128 stands for zero in the data rows.
Some points:
60;68;178;91;182;82;67;115;242;60;208;98;182;223;184;158;119;32;142;219;75;155;85;186;168;104;102;113;166;127;92;109
159;103;103;109;95;151;71;169;114;161;77;189;165;181;122;75;54;119;145;124;133;74;157;100;134;119;125;74;95;134;136;103
70;147;98;136;124;120;124;151;154;125;204;132;182;132;96;23;154;104;52;122;150;251;168;157;90;135;131;101;56;171;176;168
187;132;107;122;125;179;91;145;100;183;89;125;77;127;64;80;45;108;109;120;149;192;114;96;149;102;144;76;164;81;156;145
174;123;161;54;165;193;133;105;90;132;140;96;185;88;139;154;164;156;49;144;148;134;105;100;107;136;176;168;140;156;176;98
116;115;124;145;106;171;162;109;126;203;111;159;132;129;137;146;141;145;165;126;103;120;190;76;95;129;108;120;124;97;64;133
176;131;110;91;149;186;134;174;92;76;82;139;147;95;177;112;195;98;67;121;147;140;109;89;95;153;108;109;122;129;94;93
67;122;116;204;108;126;45;76;104;146;85;123;140;188;124;145;114;59;135;133;151;123;140;123;154;155;205;141;145;196;77;215
109;161;115;72;142;119;79;93;144;145;121;115;164;111;106;110;96;93;95;89;99;95;156;141;92;68;25;232;132;118;147;126
190;143;79;100;162;132;123;141;108;83;110;128;145;169;186;168;118;191;132;104;102;129;136;173;105;102;95;189;55;104;131;137
116;197;119;75;99;185;113;65;160;160;60;111;167;141;150;121;219;209;142;147;137;134;124;120;121;164;123;169;79;134;55;100
165;143;155;154;138;90;138;114;87;93;118;181;156;100;162;162;135;99;144;162;103;116;148;128;136;186;120;107;181;121;107;130
110;136;161;141;94;93;91;52;114;127;118;83;126;147;92;145;118;188;79;25;105;95;22;178;178;127;129;96;97;166;152;150
99;83;181;87;115;153;133;172;224;159;170;56;148;200;138;154;179;83;137;165;106;114;57;119;140;22;180;139;111;92;171;94
138;118;198;167;178;186;110;173;140;150;80;145;115;97;140;120;127;142;103;124;136;117;176;153;175;58;145;152;56;97;230;90
144;111;154;127;189;188;90;109;129;195;138;158;123;167;79;196;113;122;132;169;91;164;145;135;132;184;54;145;118;147;135;197
160;165;175;146;167;96;157;115;118;133;113;103;116;144;113;158;147;140;164;116;152;186;158;72;104;96;154;158;135;124;162;108
175;112;173;148;136;164;57;77;126;97;104;204;141;136;190;171;149;161;149;171;171;195;141;108;130;108;113;146;137;125;179;136
149;204;110;160;109;161;135;75;47;103;103;66;75;164;117;92;192;132;109;197;105;109;173;210;61;102;87;86;156;50;149;177
155;136;105;99;162;151;57;115;128;89;44;118;180;97;134;114;89;110;125;159;176;127;118;118;108;84;146;146;83;175;177;51
133;44;61;90;94;178;35;160;106;142;98;82;91;146;160;99;67;116;130;120;125;152;89;151;84;130;115;112;175;134;135;159
106;121;187;167;114;133;112;162;67;134;161;95;82;168;114;159;126;172;91;113;109;93;152;101;151;74;76;141;130;129;94;168
136;154;48;136;169;122;158;167;107;91;81;44;131;203;196;107;110;121;198;152;119;101;119;199;120;101;115;161;91;167;134;200
140;164;74;135;157;194;76;151;174;100;137;134;51;87;99;93;175;122;135;145;65;110;169;90;135;98;158;126;112;132;115;119
101;113;115;174;172;106;66;14;85;92;139;133;136;133;118;142;149;177;102;164;157;98;79;74;117;128;115;63;65;104;209;119
158;144;190;171;118;124;145;143;165;109;116;152;69;85;152;119;140;116;88;164;111;134;119;66;150;174;92;139;130;140;131;150
183;139;118;145;220;159;164;117;114;187;191;40;130;91;138;177;143;121;124;107;35;109;81;164;124;127;130;103;102;158;141;172
96;143;144;222;78;107;151;161;148;146;175;170;169;128;86;63;164;128;128;150;160;219;105;173;0;150;129;183;38;132;190;117
119;211;84;231;177;85;138;172;232;133;146;138;104;111;140;110;124;170;123;155;136;99;45;65;157;132;174;211;188;101;147;142
125;95;101;81;95;129;190;75;162;147;132;113;126;138;77;99;189;132;148;63;66;77;119;108;111;120;134;136;80;123;119;28
124;124;163;88;79;95;188;86;139;20;120;119;201;69;137;80;89;100;163;68;69;85;175;57;155;120;171;143;144;96;169;230
99;108;63;109;145;94;100;83;131;170;125;140;132;121;115;171;85;136;88;210;146;119;76;77;94;151;168;170;137;198;125;102
147;175;49;199;96;99;177;91;80;181;216;143;221;112;162;70;88;138;162;164;81;223;133;179;86;150;180;148;97;89;143;54
170;153;169;150;136;164;110;117;90;135;151;137;93;153;124;195;99;92;110;57;142;174;83;142;84;177;170;172;179;63;161;99
92;141;106;102;143;165;149;100;94;89;153;119;104;148;160;96;0;233;208;137;113;141;149;136;179;75;97;154;117;141;109;99
178;42;156;160;157;121;113;184;103;140;119;42;162;140;101;109;203;135;137;161;182;51;141;133;154;124;174;86;106;154;128;155
128;86;111;101;171;123;139;165;88;36;163;102;39;68;125;168;52;108;117;85;116;152;168;141;110;145;108;154;126;97;98;76
87;165;127;62;93;154;211;145;69;137;126;184;137;79;140;173;97;106;118;158;165;86;121;144;163;112;176;106;79;106;159;172
145;68;92;86;94;115;144;153;126;131;185;221;160;191;66;150;154;135;92;188;76;114;117;116;164;59;114;141;120;131;73;94
161;71;126;150;97;154;114;112;205;101;106;118;118;65;107;113;44;177;101;99;90;80;134;171;152;137;140;123;81;155;115;167
224;83;145;147;165;113;161;87;128;107;154;158;105;122;139;170;126;149;178;108;161;118;179;136;127;124;181;152;53;128;90;144
84;123;97;123;154;174;142;142;153;162;144;175;182;105;201;168;145;66;104;109;166;96;179;81;30;73;78;141;165;117;107;172
114;176;169;88;118;115;142;169;176;107;171;197;137;121;94;163;99;123;152;113;129;125;95;164;112;105;113;117;145;163;105;80
70;135;97;164;135;100;185;150;74;92;61;73;86;166;109;127;83;164;73;160;149;73;102;182;110;135;96;77;176;118;182;75
94;193;124;130;79;85;169;164;146;147;78;197;149;132;124;213;122;156;114;180;139;109;186;100;157;72;156;101;120;179;178;168
181;59;113;189;132;105;206;91;108;169;150;128;98;181;135;194;82;101;99;94;110;104;135;95;126;124;149;180;117;160;175;93
86;145;125;158;104;163;113;173;135;58;95;150;124;79;74;202;72;115;166;155;124;112;110;96;136;209;109;188;60;140;120;131
159;104;141;131;163;144;108;68;162;125;144;173;100;106;155;75;122;145;88;61;142;148;142;141;117;95;160;95;210;168;71;161
118;146;64;176;129;108;86;100;162;180;151;57;84;57;121;84;157;140;139;132;177;110;126;124;178;107;79;109;183;20;107;107
138;136;104;199;125;115;96;138;63;71;131;68;196;135;117;137;117;141;172;133;114;119;73;55;100;160;39;86;65;120;90;91
83;98;79;124;122;70;140;157;118;174;122;148;157;210;124;66;109;163;61;149;125;127;187;78;134;190;160;215;125;77;163;124
95;115;74;134;119;147;182;67;113;156;123;195;175;105;79;144;109;56;119;97;185;74;125;216;138;101;139;112;170;118;99;155
91;173;142;80;107;64;135;105;118;204;140;88;96;132;197;98;146;155;120;138;248;102;65;92;201;163;63;158;113;135;132;189
144;57;128;183;90;136;186;169;112;152;204;144;147;153;144;60;148;117;42;157;60;163;136;150;174;235;105;135;151;138;187;98
150;150;56;150;70;125;117;99;148;134;97;166;89;168;84;133;169;83;128;111;82;99;177;104;188;140;106;128;110;124;153;115
162;158;132;155;82;142;105;133;153;65;103;78;132;156;182;62;114;164;103;165;146;68;155;147;163;119;173;141;179;176;118;96
105;148;111;81;68;201;155;213;118;125;199;113;108;81;174;136;126;181;112;134;89;116;70;103;116;140;55;80;103;125;112;160
223;131;127;158;60;147;148;168;150;143;57;122;149;85;137;129;127;83;83;51;128;128;40;125;131;146;148;152;139;142;146;139
171;136;82;78;95;116;103;166;143;149;142;152;215;107;97;116;145;99;111;102;84;145;75;110;158;71;182;117;134;99;68;166
233;126;176;96;42;112;160;159;134;100;110;107;94;110;70;88;124;176;153;195;176;105;136;174;85;104;120;112;124;196;130;160
148;205;79;112;138;178;73;155;60;68;171;141;99;146;50;138;177;103;155;144;155;38;114;209;135;151;169;163;159;114;113;128
91;157;210;138;125;108;104;144;72;199;187;82;75;140;172;136;139;127;152;43;104;188;126;166;125;70;180;146;127;185;110;111
92;132;161;128;221;230;183;135;123;170;87;109;111;154;73;80;75;134;123;115;204;120;95;117;123;156;153;136;176;152;102;150
85;107;154;187;168;104;38;84;156;105;195;204;111;84;127;123;140;123;75;18;159;43;139;179;74;102;122;106;61;122;92;117
69;77;165;131;152;130;110;129;123;143;59;106;152;138;141;124;143;207;119;158;107;39;108;201;30;200;139;52;157;91;163;120
107;208;123;66;173;87;158;113;95;167;60;143;151;49;138;123;121;81;50;153;41;151;132;96;179;127;91;67;129;147;130;77
51;55;84;145;122;174;121;167;142;95;165;110;125;64;174;161;121;152;166;100;127;121;148;78;151;202;182;69;188;151;137;76
164;105;121;124;87;145;151;72;161;71;149;110;125;141;130;165;198;11;137;116;222;144;142;144;187;155;53;172;171;118;219;134
153;177;201;60;161;114;86;159;114;167;175;223;152;196;143;92;157;173;135;34;126;153;153;155;215;188;147;60;140;107;177;134
62;49;168;159;201;157;182;117;103;130;148;140;98;42;135;116;145;141;80;156;157;143;128;96;131;107;157;138;94;119;106;170
162;175;145;162;137;127;153;99;172;149;90;135;121;137;189;116;116;123;120;139;94;106;160;105;136;191;155;156;132;195;40;84
110;157;125;173;84;117;171;128;238;186;134;90;144;124;164;177;101;84;158;90;134;120;185;123;114;79;52;95;124;179;163;107
71;129;189;157;58;155;204;112;88;112;73;102;210;137;171;153;154;103;155;89;184;154;117;125;157;55;116;139;157;101;56;58
197;119;86;125;175;142;184;143;96;98;104;170;118;213;170;33;98;121;154;147;181;141;87;159;97;103;12;63;167;179;118;99
185;118;121;111;183;0;147;165;168;167;149;144;118;109;108;76;96;146;141;99;228;81;79;101;96;136;45;163;142;58;62;155
182;119;83;165;157;69;146;133;90;99;64;118;109;126;106;184;192;117;153;157;95;178;100;122;112;113;128;52;136;180;75;178
117;98;116;71;42;69;124;42;179;95;130;92;108;136;154;159;119;130;95;137;146;171;115;136;152;144;85;121;105;86;110;108
95;197;147;131;199;86;101;188;171;55;67;137;129;167;153;180;149;129;95;76;134;142;143;122;105;146;130;45;124;156;154;111
159;83;102;96;151;58;126;179;130;187;165;151;106;87;160;75;155;138;238;205;195;133;110;147;127;165;158;126;130;115;162;88
70;46;130;99;160;149;172;108;204;183;48;108;137;114;23;172;182;103;173;133;125;177;161;236;183;137;65;162;149;85;84;46
44;98;149;181;110;70;144;157;58;99;174;79;187;108;93;0;124;61;121;124;119;233;208;174;109;153;161;172;66;200;109;139
116;100;168;175;116;142;115;186;115;102;64;141;117;151;201;93;154;176;126;126;74;96;118;185;95;109;101;193;179;54;160;185
131;141;118;128;146;112;169;116;138;145;81;123;103;130;45;129;64;166;189;153;109;168;125;104;43;82;97;46;184;150;197;155
112;107;68;169;129;156;74;133;139;157;142;131;122;107;119;155;162;187;133;132;135;202;162;78;187;77;158;103;151;99;121;157
133;148;120;89;97;146;112;68;192;137;124;89;128;74;179;104;140;93;181;149;116;119;166;133;65;161;109;112;184;87;143;175
42;135;62;104;87;97;140;143;155;112;134;198;102;139;143;128;180;163;157;60;128;232;73;179;76;186;210;156;129;174;155;164
152;124;141;114;110;88;57;92;137;183;121;81;42;122;170;171;101;88;143;82;134;156;174;144;111;146;197;82;84;125;150;60
114;115;136;59;155;122;108;142;90;142;108;153;87;106;118;143;112;130;195;123;98;146;108;101;154;130;111;180;99;179;140;210
127;146;244;97;48;89;67;171;162;145;140;109;143;164;81;155;48;101;122;186;134;136;149;109;64;140;191;107;131;26;43;106
There is one direction along which these points spread out most. Take the direction at right angles to it along which they spread out most. Go by this last direction. How many in every 100 of the points above lie lower along it than each point below? Round to a whole number. More than half of the points above lie lower than the first one.
128;72;146;53;103;83;121;141;97;95;98;113;114;98;94;112;175;163;110;99;100;138;153;28;99;94;94;187;191;160;117;99 73
123;109;142;162;135;110;74;163;37;123;52;155;127;93;149;136;142;105;158;95;110;155;88;131;176;115;135;154;114;76;90;140 40
124;194;128;75;164;98;147;106;117;78;166;107;52;144;112;127;157;126;44;137;167;130;191;126;120;110;197;152;174;146;107;92 53
148;152;161;140;89;207;134;169;174;81;166;109;133;94;104;112;138;143;163;135;204;141;166;119;195;152;87;71;72;130;95;126 53
89;130;183;66;128;168;213;76;170;86;155;186;62;240;152;52;108;0;179;166;81;106;12;51;150;109;207;78;44;22;85;123 96
120;142;131;159;170;159;133;141;144;106;121;101;134;202;29;124;169;124;170;56;103;124;174;35;110;194;118;129;153;144;129;141 40
124;162;84;123;91;167;101;168;74;148;231;99;204;153;120;199;89;155;130;98;170;88;148;85;146;121;134;129;166;153;136;113 64
128;118;159;195;141;119;147;78;86;85;135;161;155;108;137;121;115;184;188;136;112;102;136;166;177;117;126;95;218;117;164;111 29
127;134;160;112;128;91;137;135;198;56;146;113;176;98;52;163;132;120;120;182;76;190;44;156;164;51;161;131;158;84;102;116 96
116;132;221;128;78;144;74;65;74;174;193;191;66;95;99;110;160;112;171;162;80;89;87;110;106;124;96;166;166;237;146;104 67
138;185;139;157;136;147;145;147;126;185;133;158;101;107;168;153;97;117;46;154;110;157;153;165;164;170;136;143;91;155;40;121 64
158;86;118;62;126;145;169;70;152;95;149;110;149;176;124;191;118;223;65;127;147;171;189;125;124;170;151;108;114;81;102;210 63
140;156;148;60;196;69;114;144;119;202;137;57;209;63;121;137;133;89;191;134;113;58;166;155;151;197;104;124;151;92;157;149 64
108;84;54;105;99;62;127;179;97;140;102;159;26;120;165;148;184;119;150;117;109;74;167;168;132;118;143;100;108;117;129;132 36
